In the data rows, zero lies at 4.5, halfway between 4 and 5.
Here are some points, one per row:
[3 2 4 3 3 3 5 4 5 5 3 5 8 5 5 6 5 4 6 5 5 8 6 6 5 2 6 4 2 5 6 1]
[3 7 7 3 5 3 3 4 6 5 8 5 6 4 4 3 3 4 3 4 4 6 2 5 1 3 2 5 5 4 4 5]
[5 5 7 7 6 4 6 1 1 6 6 4 8 3 4 2 5 4 3 7 4 5 6 2 4 6 4 6 4 3 7 8]
[4 5 4 4 4 4 5 5 2 4 4 5 5 3 6 3 2 4 6 7 4 2 1 4 3 3 4 4 4 1 2 2]
[6 5 7 5 5 7 4 4 3 2 8 7 3 4 5 2 4 4 1 3 2 6 7 3 6 4 6 3 5 7 6 4]
[2 4 5 8 6 3 7 1 8 7 4 7 4 8 3 2 6 4 7 4 4 1 4 3 6 6 6 3 5 4 5 7]
[2 3 3 5 5 6 4 5 5 3 6 3 2 4 6 3 6 3 4 4 6 6 6 5 2 5 4 2 3 3 7 3]
[4 4 4 3 7 3 3 5 4 6 4 3 5 6 7 5 6 9 1 6 6 5 3 6 3 4 4 3 0 5 7 4]
[5 6 1 7 4 6 7 2 6 6 3 5 6 6 3 3 2 5 4 6 2 6 4 4 3 3 5 4 3 3 2 5]
[5 7 3 7 5 5 4 7 9 4 5 3 2 3 5 5 6 3 6 3 4 5 6 4 3 2 5 5 7 5 2 3]
[1 4 4 4 6 7 6 5 6 4 2 5 3 4 2 5 1 2 2 6 6 5 5 2 5 6 6 7 3 5 1 7]
[3 8 2 2 6 4 1 2 5 6 7 6 4 1 5 4 8 4 2 5 6 5 5 4 7 5 3 3 2 2 4 4]
[6 6 4 3 5 4 6 3 4 4 3 3 5 0 7 5 8 4 5 2 6 3 4 5 5 7 2 4 5 4 3 5]
[5 6 5 8 6 9 6 6 4 1 4 5 5 6 7 8 5 5 4 5 5 5 6 6 5 2 3 5 4 2 3 6]
[1 5 2 1 6 6 3 4 4 4 3 3 6 4 2 4 4 5 2 3 6 2 5 3 3 5 7 5 7 5 6 4]
[6 3 3 5 3 3 3 4 3 4 2 5 2 4 7 5 3 3 4 5 7 2 4 3 3 6 5 5 4 2 7 3]
[8 1 6 6 3 2 2 5 3 5 2 6 4 5 0 5 6 5 5 4 6 6 4 7 5 3 2 4 5 2 6 5]
[4 4 5 4 3 8 5 5 3 4 5 5 5 5 2 3 6 6 4 8 2 3 7 6 7 4 5 5 4 5 2 4]
[0 5 4 4 5 6 6 1 6 3 7 5 3 1 4 5 4 6 5 5 6 4 2 6 6 0 5 4 6 6 5 1]
[3 4 3 4 7 5 6 4 5 4 6 3 6 5 1 4 3 4 5 6 5 1 5 4 4 5 4 3 5 5 3 4]
[6 1 2 4 2 4 4 2 2 5 8 4 4 8 5 6 4 2 3 5 3 5 2 5 6 3 2 3 7 2 4 6]
[4 5 4 6 5 5 4 5 1 5 1 6 4 3 3 7 7 7 5 5 7 2 6 3 4 5 5 5 4 4 9 5]
[4 6 4 4 5 6 2 3 4 2 3 7 5 7 5 7 2 2 4 9 2 5 3 8 4 3 5 4 5 4 4 6]
[5 4 4 5 7 4 5 1 4 4 1 5 2 3 3 2 5 4 5 3 4 2 2 4 3 4 3 4 5 4 1 2]
[3 4 8 6 4 5 2 8 4 9 5 3 5 3 7 1 5 5 5 6 3 3 4 4 7 4 3 4 9 4 2 3]
[6 7 4 6 4 7 4 2 6 7 4 5 5 2 6 4 4 4 7 4 5 6 3 6 4 6 4 2 4 8 4 7]
[5 3 4 4 5 2 6 6 4 5 6 5 5 4 3 7 4 6 6 5 3 6 3 2 8 3 2 7 3 3 8 3]
[4 1 6 5 5 7 6 5 3 6 6 4 6 5 6 8 6 3 7 4 8 9 7 2 1 6 4 3 6 4 5 2]
[0 3 5 3 4 7 6 4 2 4 5 4 4 5 4 1 6 4 4 4 4 4 3 6 3 5 4 4 7 7 6 0]
[6 6 2 4 5 4 3 2 3 6 4 6 5 5 6 7 4 5 1 6 7 5 6 5 7 3 7 6 5 5 3 7]
[5 5 4 7 2 9 4 6 4 6 2 0 5 7 4 5 4 6 4 5 5 5 2 6 5 5 4 5 6 5 7 5]
[5 3 6 3 4 3 4 6 5 2 4 2 6 4 5 4 2 3 5 4 6 2 5 6 5 6 9 2 0 7 4 6]
[8 3 6 3 5 4 7 8 5 7 6 5 6 5 4 4 6 5 3 4 3 5 5 4 4 4 6 4 5 2 3 3]
[6 7 6 5 4 4 6 5 2 7 5 3 1 4 4 5 1 3 2 2 3 6 7 6 5 6 3 4 3 5 5 4]
[6 5 5 5 3 3 6 9 7 4 5 5 5 5 4 5 4 3 3 5 5 4 6 4 3 7 5 3 4 6 3 4]
[5 4 6 7 5 4 4 5 1 2 6 4 1 2 2 6 2 4 7 2 5 4 4 4 5 3 7 7 4 3 5 6]
[4 4 6 3 4 3 4 8 7 7 6 3 5 6 5 4 2 6 7 1 5 6 5 6 5 6 5 7 6 4 4 6]
[3 8 5 5 3 3 3 7 6 2 6 5 2 6 2 4 5 4 5 7 3 3 6 4 2 7 4 6 6 5 7 6]
[4 3 5 6 6 6 5 5 9 4 5 2 6 3 3 6 5 4 2 8 5 5 3 6 8 2 8 7 5 1 4 4]
[5 3 7 1 6 3 3 3 6 2 3 3 4 6 6 6 6 3 5 3 2 4 8 5 4 3 4 5 4 4 5 7]
[5 1 8 0 2 5 6 5 5 2 4 4 0 2 5 5 5 7 4 6 6 5 3 6 6 5 4 4 7 4 6 9]
[4 5 3 3 2 6 7 4 3 4 3 3 3 7 1 4 2 5 4 1 4 5 5 5 7 5 7 5 6 4 4 3]
[6 5 7 3 6 4 3 5 7 6 1 6 4 6 4 4 3 5 4 8 4 4 5 2 7 4 4 3 5 6 5 2]
[2 6 7 5 4 2 7 6 4 8 4 7 2 2 3 6 4 4 2 4 2 6 5 5 3 3 4 2 2 3 3 5]
[6 6 4 4 7 6 4 5 7 4 2 5 5 7 4 4 7 2 3 4 5 5 0 6 4 4 5 8 4 6 9 0]
[6 6 5 2 5 7 6 4 5 5 5 4 5 4 4 5 4 2 4 3 0 4 4 5 4 5 4 4 6 4 7 7]
[5 3 6 3 5 5 3 6 6 4 8 7 6 4 4 4 4 4 5 5 4 5 5 5 5 6 3 5 7 7 5 3]
[5 2 6 8 6 3 3 2 3 7 2 5 4 5 6 3 6 4 4 2 1 5 6 5 4 4 3 6 4 6 4 6]
[5 6 2 2 5 2 4 5 6 3 2 6 6 4 3 5 2 3 6 7 3 5 7 4 2 4 3 2 7 6 5 6]
[4 4 4 4 5 3 3 4 4 4 3 1 5 4 5 1 5 3 2 1 3 6 5 7 5 5 1 6 4 2 5 5]
[2 4 4 3 8 5 5 4 3 2 4 5 3 3 6 2 4 4 6 6 5 8 3 5 7 8 3 2 3 6 4 5]
[4 2 2 8 3 5 4 5 7 4 4 4 0 7 4 3 9 3 4 8 5 3 2 5 4 7 7 3 5 5 4 3]
[4 8 5 2 5 4 2 6 5 5 5 3 3 5 4 2 7 4 6 5 7 7 3 1 6 4 4 5 2 5 5 3]
[8 5 4 6 5 2 7 6 4 6 6 4 5 3 7 4 3 4 2 6 6 4 5 6 3 3 4 6 8 7 7 5]
[6 5 3 5 5 5 5 4 4 4 5 6 6 5 5 5 6 4 6 1 7 4 4 6 5 5 7 2 3 4 4 4]
[7 5 4 5 7 5 5 8 6 3 6 7 2 6 3 2 4 3 5 5 5 4 3 3 3 3 1 5 5 6 6 5]
[6 5 6 2 2 5 5 5 3 6 4 5 3 5 6 6 4 3 5 4 1 6 2 3 4 4 7 5 4 4 7 6]
[6 4 1 3 2 7 6 5 3 5 3 5 4 3 5 3 6 6 5 5 7 5 2 1 5 3 2 3 3 9 5 6]
[4 4 2 5 3 5 6 3 2 6 7 2 3 8 6 6 2 7 4 5 6 4 5 6 6 6 4 8 6 3 4 5]
[4 5 4 3 4 6 3 5 1 5 3 6 2 7 4 8 8 8 7 2 1 7 5 6 3 3 6 7 8 5 4 4]
[7 4 1 4 7 3 7 3 5 3 3 2 5 5 3 4 4 8 3 4 5 7 4 4 6 5 6 5 5 4 4 6]
[3 4 3 4 7 3 6 7 6 4 4 3 3 4 5 4 4 6 5 6 1 6 6 4 2 2 5 4 5 6 5 7]
[2 4 2 7 5 2 4 5 6 3 4 8 6 3 2 5 2 4 6 7 4 4 6 5 5 9 3 5 5 5 7 3]
[4 3 5 6 6 7 2 5 5 5 4 7 7 5 6 7 3 4 3 3 3 2 1 4 6 6 5 3 3 7 4 3]
[4 5 4 4 2 3 7 4 4 5 5 4 6 5 5 7 7 4 6 7 3 1 7 6 4 4 4 3 3 4 5 5]
[4 1 5 5 7 6 3 2 5 4 6 5 2 6 3 5 3 8 6 2 5 6 6 5 5 1 3 6 4 6 2 5]
[6 3 2 6 6 6 5 6 2 3 5 5 7 4 4 4 6 1 7 6 3 5 3 6 6 7 4 8 2 5 4 6]
[5 4 6 3 5 4 2 3 3 4 3 4 6 3 4 7 4 4 5 4 5 4 5 5 2 9 4 3 5 5 3 2]
[5 5 3 2 7 8 5 8 4 5 2 8 5 3 6 1 3 4 7 3 7 4 8 5 5 4 5 5 5 2 5 6]
[4 4 8 5 6 1 4 4 3 2 4 6 5 7 7 4 5 3 5 5 6 9 2 1 4 5 7 5 9 2 4 6]
[3 2 5 6 2 5 2 6 5 6 3 3 6 4 3 5 5 1 3 2 7 3 4 4 5 4 3 1 4 6 5 6]
[7 7 8 6 3 5 4 5 2 0 6 3 8 7 2 4 8 5 5 3 5 3 4 5 5 3 6 5 2 6 1 4]
[4 5 7 4 1 2 4 5 3 4 4 6 7 6 5 5 6 5 1 3 5 3 4 1 6 4 2 5 6 4 5 7]
[5 0 0 5 5 4 4 6 4 6 4 5 4 4 3 4 6 4 3 3 5 6 4 4 6 5 5 8 7 6 5 5]
[7 2 5 6 4 5 6 4 6 3 6 6 4 3 4 2 4 5 5 3 5 4 5 5 3 5 4 3 7 5 7 6]
[2 4 2 5 2 4 3 5 4 3 3 4 6 7 3 5 3 8 5 4 4 6 2 4 4 3 4 6 4 6 3 6]
[5 3 5 7 3 3 1 2 2 5 6 4 5 3 5 5 4 1 3 3 3 5 3 6 5 6 7 7 5 7 4 4]
[3 4 7 4 5 3 6 6 6 6 6 8 3 5 6 2 4 4 7 7 6 3 4 8 3 5 5 6 4 6 4 5]
[3 6 3 8 6 4 5 4 3 5 4 5 6 4 6 4 3 5 5 4 2 3 4 3 6 4 6 2 3 6 4 2]
[6 5 7 6 2 2 4 2 5 3 2 6 4 4 7 0 4 6 3 5 5 4 7 5 3 4 4 7 4 5 5 3]
[5 6 4 4 2 7 4 5 8 3 3 3 6 4 7 4 4 8 8 4 2 6 6 5 9 5 1 3 4 1 6 2]
[8 6 2 4 5 3 2 7 3 4 5 4 4 3 6 2 4 6 5 6 2 2 5 5 5 3 9 3 7 4 5 4]
[5 6 5 5 3 5 4 3 4 7 3 1 5 6 5 4 6 3 9 5 7 5 7 2 5 1 6 4 4 6 5 4]
Along one direction, these points spread out more than along any other. Take the direction at right angles to it along which they spread out most. Go by this last direction. Where along it does each point below lie, from 0 to 99? 50 is the average, and the first point above lies past it. One standard deviation of the points above along it is 16.
[4 7 7 5 3 7 6 5 7 5 3 5 7 5 2 4 3 2 7 5 6 5 2 9 6 3 4 6 5 6 5 7] : 56
[5 6 5 6 2 4 3 3 5 3 6 5 7 3 5 8 7 5 4 2 3 5 4 3 3 5 4 6 6 5 5 5] : 44
[3 7 4 7 5 3 5 6 5 5 4 7 6 9 9 6 5 3 4 2 5 2 5 5 9 2 2 2 7 4 6 4] : 49
[3 6 5 4 5 3 6 6 7 4 4 7 6 2 5 6 4 6 5 3 6 4 3 5 5 6 5 2 5 3 2 7] : 43
[5 3 3 4 6 4 2 4 6 6 7 4 4 5 6 6 5 6 8 4 3 3 2 3 5 5 3 2 2 5 7 4] : 55
[3 4 3 5 2 3 2 6 6 4 8 5 5 5 5 2 5 7 4 3 3 8 6 4 4 4 4 5 2 2 4 7] : 39
[4 4 6 3 3 3 8 3 3 5 6 6 0 6 4 8 5 6 4 5 4 6 5 3 7 6 2 7 3 6 3 3] : 50
[4 4 3 6 2 7 5 5 9 5 3 7 2 3 8 4 3 4 4 5 2 4 5 2 4 4 7 7 4 4 5 4] : 51
[5 2 3 1 4 6 2 2 7 7 6 5 4 5 5 5 3 5 5 4 7 2 4 1 0 2 5 6 4 3 7 3] : 53
[2 5 5 5 5 3 7 5 3 3 4 2 5 3 7 8 6 3 5 4 6 1 4 3 2 5 3 7 2 4 2 3] : 57
[6 5 4 5 4 6 5 3 6 5 5 4 7 7 4 6 6 5 3 5 6 5 3 5 5 6 4 7 5 7 3 5] : 68
[7 5 6 4 6 6 3 2 3 6 7 3 3 3 1 5 4 8 5 5 5 5 5 4 3 8 8 0 5 5 6 3] : 51
[7 6 4 3 5 4 3 4 3 6 5 2 2 7 5 5 4 3 5 5 5 2 6 4 2 4 2 5 3 4 4 1] : 47
